The rows below come in pairs that one turn or mirror swaps. Which row does each named row swap with?
J642: [ 12.2 -29.4  60.6  -6.0  23.7 -19.7 -10.6 -20.5 -31.8  26.7  15.5  -4.4
 -21.4  -4.9  -7.1  17.3   3.5   7.0  -4.5  22.9  18.8  22.9   1.2   8.8
 -14.5  19.7   1.5  -0.3]
J729: [ -2.7  27.5   5.0   7.5   2.7 -18.0 -18.1 -33.4  -5.3  42.3  41.7  -9.4
 -16.1  36.0  -5.7  -5.4   6.5   6.7  10.9   9.2  23.4  35.8  -4.7  16.7
  -2.4 -24.4   3.5   4.5]
J778: [ 38.6 -21.5  58.0 -22.7  -2.5 -18.9 -20.1  -4.0 -16.6  27.1  44.6   4.6
 -25.4  -4.2  11.5  17.3  16.8  18.4 -18.8  11.3  20.4  25.7  -5.7  11.5
   1.6   7.2  -7.1  18.7]
J429: [  0.9  -0.2  25.6   2.2  42.1  14.3  12.9 -14.6  -3.1  12.5  24.7  16.5
 -35.0  48.2   5.3  44.1  -3.2  -7.3 -14.5 -20.3   7.7  20.9   7.3  24.4
 -18.0 -11.4   8.2 -34.5]
J512: [ -6.1  -6.6  22.3   2.3  10.0   8.8  -9.2   2.4  -5.4  -9.2  59.9   2.1
 -29.3  -7.4   7.6  25.4 -28.9 -14.9  -8.9   8.6   2.2  43.6   4.3   3.5
 -22.8 -30.6  -2.8  10.3]
J516: [ -3.2  11.6  20.7  21.7  10.1  14.0  -2.8  -2.7 -19.0  51.5   9.3   4.5
  -6.4  25.1 -16.2   1.2  14.6   0.9  -4.4   4.0  15.8  47.0   2.5   4.4
 -32.7  -1.3   1.1  20.0]
J542: [ 43.8   5.3  21.9  28.9  27.8 -23.3 -17.8  10.9  -0.3  14.8  40.5 -14.3
 -26.2  15.7   4.4  14.7  -5.0  13.2   0.4  24.8   2.7  51.8  17.9  28.0
 -31.2 -31.7 -15.6   5.1]
J991: [  1.3   6.7  31.8  11.3  37.7  14.7   5.5 -29.2 -16.7  11.1  32.2   7.8
 -20.3  36.4  22.0  15.8 -16.0  24.0 -12.5   7.6   1.6  29.0   8.4  12.9
 -43.8  24.0   4.0 -16.6]
J593: [ 45.4 -31.9  50.6 -20.6  -2.5 -11.8 -10.7  -1.0  10.8  15.2  37.4   3.3
 -33.9   6.5  22.5   9.5  13.6  20.0  -7.7  -7.3   8.2  26.4  -6.7   3.8
  12.5 -14.7   2.7   8.2]
J584: [ 32.5   3.1  35.9  26.4  15.6  17.3   6.2   6.1  14.5   5.3  37.0  18.2
 -34.5  50.0   4.6  28.7  -1.0 -13.1 -15.6 -13.4 -18.1  33.9  -4.4  34.9
  -9.1 -35.7  -0.9   4.5]
J373: [  2.6 -14.0  18.8   7.9  29.1  21.0   5.8 -10.8  -1.4  16.3  35.1  10.4
 -57.9  52.6   0.3  12.2  21.8  -7.6 -10.4 -17.6  -8.8  23.1   0.3  44.7
  12.4 -19.7   0.4   1.4]
J188: [ -4.2  31.3   6.8 -20.4   0.2 -16.8 -10.9 -21.6  -2.5   9.5  64.7  -1.2
  -7.6  20.8   1.7  16.2 -25.4   2.0  -8.1   6.3  11.4  24.3   3.2  13.8
   5.8  -9.5  -3.4  -3.5]
J769: [  9.8 -31.9  24.9  -8.5  24.9  12.9   7.1  -6.5 -10.1  18.2  22.6   5.0
 -39.1  44.2 -15.8  -3.7  22.8  13.5  -9.9 -18.0 -13.2  21.3  10.2  35.7
  21.1  -1.3  10.5  -1.8]
J208: [ 48.8 -14.1  51.4   3.3   7.8 -29.9 -30.2   1.2 -15.6  33.2  35.0  -6.2
 -15.4   4.2 -18.2  31.4  11.6  19.1 -12.0  16.1  23.7  40.5   3.9  20.2
 -26.0 -28.4   9.8  -1.5]

J516 pairs with J512
J593 pairs with J769
J208 pairs with J429

